Each path below is one point turned by a fixed rotation once a step. After each direction that follows a path, write how fast that rotation turns it, in degrees each step (0 if it stays still).
Each turn is a multiple of 5 degrees from 10 to 175, or 0.
Each row of a path follows its step; steps can be skipped.
Rotation 1:
step 0: [ 0.10  1.84  1.45  1.46 -2.27 -2.75  1.84  3.21 -0.77  0.72  1.16 -2.53
 -0.84 -0.47  2.17  0.16 -0.60 -0.42  0.61 -2.01 -2.17  0.77  2.35 -0.77
 -1.59  0.81  2.05  0.87 -2.08  2.83  2.12 -0.46 -0.68  1.83 -1.58  0.36
  0.39  2.08]
step 1: [ 1.68  3.08  0.99 -0.58  0.14  1.48 -2.52 -1.12 -0.03 -0.53  0.85  1.07
  1.62 -0.96 -1.59 -2.39 -3.53  0.71 -2.17  0.40 -1.67  2.51 -0.96 -0.03
 -2.10 -1.64 -1.21 -2.21 -0.80  1.86 -0.44  0.10  0.59  0.16 -1.83  3.23
  1.85  0.41]
step 2: [-0.04 -3.23 -0.84  0.58 -0.46 -0.47 -0.86 -1.00  1.67  1.33 -0.87 -0.23
 -1.38 -2.00  0.68 -0.51  3.00  0.30  1.34  0.91 -1.17  3.38 -1.22  2.85
 -4.18 -0.25 -0.29  1.72  1.35  0.49  0.48 -2.01 -1.34 -1.66 -0.11  2.07
 -0.34 -2.71]
step 3: [-1.96  0.93  0.27 -2.12  0.03 -1.26  0.01 -1.20  0.63 -0.17  0.51  1.34
 -2.13 -0.23 -2.28 -1.64 -0.44  0.20 -0.22  2.11 -3.96  0.06  3.92  0.49
  1.99 -0.06  3.04  1.24  1.57 -2.49 -0.41  1.07  0.36 -0.30  1.03  1.15
 -2.73 -0.94]
step 4: [ 0.04 -1.51  0.12 -1.14 -0.14 -5.59  0.90  0.47 -0.91 -0.29  0.60 -1.01
  1.28  0.66 -0.38  0.95 -1.38  0.31  1.86 -1.68  1.68 -0.42  1.36 -1.85
 -3.06 -1.48  0.54 -2.20 -0.05 -2.10  2.89  0.48  2.00  2.55 -0.97  1.11
 -0.86 -0.89]
step 5: [ 3.16 -0.42  0.72 -2.59  0.52 -0.51 -1.22 -1.13  1.12 -2.54 -0.67  0.42
 -1.25 -0.09 -2.01  1.02 -3.41  2.26 -0.81  0.38  0.23 -2.14  0.19 -1.62
 -1.37 -0.37 -4.17  1.27 -0.53  1.43 -2.55 -2.37 -1.42  1.06  0.89  0.69
 -0.67 -0.05]
step 6: [ 0.15 -1.66  0.83 -0.22  0.08 -1.72 -0.90  2.01 -2.35  0.66  0.32 -0.69
 -2.25 -2.87  1.03  0.88  1.30 -3.40 -2.06 -0.48 -1.67  0.24 -2.46 -1.17
 -2.19  3.67 -0.04  1.16  0.57 -0.24  0.71 -2.31 -1.79 -0.80  2.28  0.18
 -1.88  1.31]
step 7: [-1.73  3.95  1.51 -2.55  0.80 -1.39  0.45 -1.34 -2.33  2.76  1.31  0.66
 -0.10 -2.18 -3.26 -0.07 -0.01  0.07  0.15  0.64  1.01  0.97 -0.50 -0.76
  1.95 -0.67  0.97  2.11 -0.60 -1.48 -1.31  0.20  0.09 -1.88 -1.62  1.88
  1.29  2.92]
step 8: [ 2.10 -0.05 -1.09 -2.14 -0.42  1.33  0.67 -0.54  1.83  1.07 -2.51  0.40
  1.11 -1.48  0.40  2.38  3.61  0.85  1.15  0.23  0.64  0.83 -1.97 -0.60
 -3.31 -1.40  0.25 -1.08  0.21 -2.83  1.00  0.49  1.28  2.86 -3.29  0.46
 -0.79  1.66]
step 9: [ 1.38 -3.18 -1.64  0.80  0.16  2.04  1.17  0.35 -0.23 -1.56 -0.10  0.68
 -2.48  2.38 -1.03  0.74 -0.23  1.93 -2.13  0.73 -2.00  0.80  1.28 -1.54
  1.27 -2.31  1.27  3.61  0.63  0.37 -2.61 -2.74  0.79  1.13 -1.47  0.80
 -1.27  1.82]
step 10: [-1.63 -1.29  0.12  3.38 -2.07 -0.58 -1.36  0.52 -2.01 -2.18  2.13 -0.57
  2.93  0.46  0.78  0.78 -0.91 -2.04 -1.21  2.23  1.12  1.58  0.05 -2.27
 -0.40  1.02 -0.48  0.02  1.91 -3.07  1.96  0.35 -0.31  0.00  0.97  2.26
 -2.33  1.98]
Speeds:
[ 0.50 -0.07  0.72  0.75 -1.11  0.30 -0.21 -0.60  0.59  0.66 -0.03 -0.43
  0.17  0.62 -0.75  0.53 -0.17  0.24 -0.07  0.95 -0.44  0.55  0.12 -0.59
 -0.35  0.23  0.71 -0.13  0.08  0.10  0.49 -0.43  0.83 -0.46  0.48 -0.67
  0.68 -0.10] | 40
[-0.06 -1.36 -0.20  0.39  0.18 -0.66  0.62  0.49  0.38  1.02  0.44  0.35
 -0.09 -0.26 -0.12 -0.09  0.24  0.49  0.02 -1.18  0.61 -0.26  0.31 -0.18
  0.04 -0.57  0.44  0.38 -0.04  0.61  0.15 -0.80  0.08 -0.87 -0.05  0.38
  0.81  0.18] | 160
[ 0.05  0.38  0.92 -0.47 -0.27  0.40  0.26  0.17  0.02  0.95  0.89 -0.72
  0.12 -0.82 -0.50 -0.32  0.15 -0.22 -0.36 -0.72 -0.19  0.73 -0.86  0.70
 -0.37 -0.03 -0.39 -0.26  0.52  0.89 -0.70  0.50 -0.36  0.21  0.51 -0.40
  0.04  0.50] | 65
[ 0.79 -0.30  0.19 -0.51  0.19 -0.15 -1.36 -0.16 -0.12 -0.46  0.27  0.16
  0.36  0.37  0.63 -0.56  0.16 -0.25 -0.28  0.02  0.48  0.15  0.44 -0.06
 -0.59 -0.40  0.44 -0.07  0.62  0.58 -0.62 -0.54 -0.09 -0.67 -1.01 -1.25
 -0.46  0.31] | 95
Rotation 2:
step 0: [ 0.93 -1.68  1.50 -1.33  0.57 -1.49  1.42 -0.43 -1.38 -0.99  0.55  0.73
  0.39 -2.90 -0.77 -2.52 -0.35  3.05  0.20  0.35 -0.04 -2.02  2.33  1.34
  0.83 -0.95  2.01 -1.80  0.90  1.72 -0.06  1.01  0.68 -3.29  1.58 -1.79
 -2.52  0.80]
step 1: [ 2.03  0.26 -0.15  0.77 -0.87 -1.04  0.39  0.06 -0.27  0.40  0.11 -0.93
  2.70  0.76  1.27 -1.81 -1.37 -0.35 -1.54 -1.18  0.28 -1.66 -2.24 -1.98
 -1.40 -3.58  2.95 -1.25 -0.14  0.80 -0.62  1.87  2.21 -1.29  3.37  0.25
  1.80 -0.56]
step 2: [ 1.10  0.84 -1.30 -1.27 -1.25 -1.60  1.03 -1.21 -2.11 -1.10  0.02 -0.49
  1.75  0.23 -1.94 -0.04  1.28 -0.60 -2.83  2.18 -0.45  1.52  2.67  1.55
 -3.13 -0.10  2.75  0.08  2.64  1.42  0.66 -0.67  1.06  0.78  1.78  2.62
  0.03 -0.92]
step 3: [-1.13 -1.02 -1.74  2.12  0.23 -1.06 -0.93 -1.38 -0.88 -1.23  2.18 -0.27
  0.33 -1.90 -0.95 -2.49  0.97  0.58 -0.28  0.18  0.70 -1.68  1.77  0.69
  0.63 -1.30  3.79 -2.02  1.23  1.50 -0.19 -1.11  1.07 -3.89 -1.02 -0.92
 -2.58  0.96]
step 4: [ 0.43 -1.53 -1.75 -2.05 -0.18 -3.43  1.47  0.18 -0.68 -0.33 -0.05 -1.94
  1.86  0.69  1.07 -2.19 -1.73 -0.27  0.08 -0.37 -1.51 -1.97 -1.86  0.07
 -1.60 -2.68  0.04 -0.38 -1.15  2.41  1.48  0.92  1.37 -2.43  2.93 -0.98
  0.46 -0.38]
step 5: [ 0.57  2.13  2.75 -1.01 -1.95 -0.44  1.06 -0.73 -3.89 -1.11  0.01 -0.98
  0.87 -0.36 -0.83 -1.93 -0.13 -0.22 -1.87  0.56 -0.80 -0.15  1.03 -1.75
 -2.97  0.11  2.98 -0.26  2.83  2.06  1.26  0.86  1.24  0.05  0.22  1.99
  1.04  0.76]
step 6: [-1.58 -1.69 -1.18  2.46 -0.26 -1.61 -1.40 -0.81 -0.17 -0.99  2.38  0.07
  0.75  0.26  0.51 -1.41  1.42 -1.71 -0.04 -1.09  0.07  1.16  1.58  0.84
 -2.10 -2.23  3.92 -2.26  0.66  0.15  0.73 -3.70  1.92 -1.29 -0.16  1.16
 -0.28  0.12]
step 7: [-0.03 -1.84 -0.74 -1.40  0.05 -3.96  2.73  0.37 -0.86  0.31  0.32 -0.59
 -1.77 -0.65 -1.78 -2.39  0.70 -0.29 -0.02  1.11 -1.46 -1.83 -1.07  3.08
 -1.14 -0.47  0.53 -0.68 -1.16  3.53  0.94 -0.67  1.05 -2.28  1.33 -1.23
 -0.53  1.07]
step 8: [ 1.40  1.01  3.69  0.21 -0.48  1.00  0.63  0.76 -2.48 -0.52 -0.69 -1.72
  1.37 -0.71  0.02 -3.19  0.25  0.23 -0.19 -2.69 -0.05 -1.64  0.35 -2.66
 -2.19 -1.72  1.22  0.58  0.75  2.59  0.57 -0.19  1.53 -2.21  1.58  0.57
 -0.54  1.34]
step 9: [ 0.29 -2.66  1.01 -0.32 -1.07 -2.47  0.68  0.90  1.35 -0.84  1.31  0.62
  0.71  0.39  0.49 -0.88  0.21 -0.20 -0.77 -1.13 -0.50  1.20  1.70  1.07
 -3.06 -2.24  4.05 -1.02  1.20 -0.31  0.89 -1.16  2.17  1.16  1.49  3.59
  1.83 -0.71]
step 10: [ 2.64 -0.08 -0.20  1.01 -0.75 -2.28  1.59 -0.21 -1.14  0.40  1.14  1.49
 -1.90  0.55 -3.25 -1.54  2.25 -0.69 -0.97  1.97  0.10 -1.37  0.53  1.54
 -0.62  0.91  3.43 -1.48 -0.68  2.33 -1.22 -2.17  1.86 -2.07  0.49 -0.89
 -1.18  0.69]
Speeds:
[-0.24  0.42 -0.54  0.44 -0.46  0.04 -0.50 -0.45 -0.03  0.31 -0.18  1.40
 -0.25 -0.09 -0.50  0.37  0.21 -1.19 -0.42  0.68  0.30  0.92 -0.17 -0.16
 -0.42 -0.19  0.69 -0.58 -0.12  0.06  0.03 -0.45 -0.13  1.08  0.57  0.12
 -0.24  0.68] | 95
[ 0.68 -0.26  0.93  0.44  0.34  0.15  0.53  0.70  0.52  0.29 -0.45  0.09
  0.04 -0.96 -0.50  0.14  0.82  0.43 -0.01 -0.46  0.46  0.12  0.23  0.47
  0.78 -0.12 -0.14 -0.20 -0.28  0.04 -0.80 -0.65  0.23  0.36  1.24  0.36
  0.82  0.34] | 35
[ 0.26 -1.07  0.05  0.78 -0.17 -0.54  0.44 -0.17  0.70 -0.20  0.50  1.03
 -0.17 -0.22  0.47 -0.09 -0.67 -0.35  0.62  0.13 -0.62  0.07  0.13  0.29
  0.83 -0.50  0.56 -0.13  0.51 -0.84  0.23  0.21  0.36 -0.20 -0.34 -1.13
  0.68  0.07] | 120
[-0.12 -0.40 -0.34  1.31  0.38  0.66 -1.36  0.60 -0.33  0.37  0.10 -0.27
  0.78  0.57 -0.15  0.19 -0.06 -0.25  0.14 -1.20  0.09  0.22  0.20 -0.52
  0.24 -0.71  0.28 -0.23 -0.72  0.65 -0.10  0.35  0.46 -0.07 -0.37 -0.30
  0.27 -0.09] | 145
[ 0.30 -0.87 -0.03 -0.62 -0.28 -0.53 -0.56  0.34 -0.09  0.15 -0.18  0.55
 -0.05  0.67 -0.23 -0.13 -0.30 -0.35 -0.16  0.04 -0.56  0.29  0.74  0.95
  0.22  0.18 -0.63 -0.29  0.45  1.27 -0.27  0.68 -1.22  0.04  0.08  0.58
  0.71 -0.22] | 145
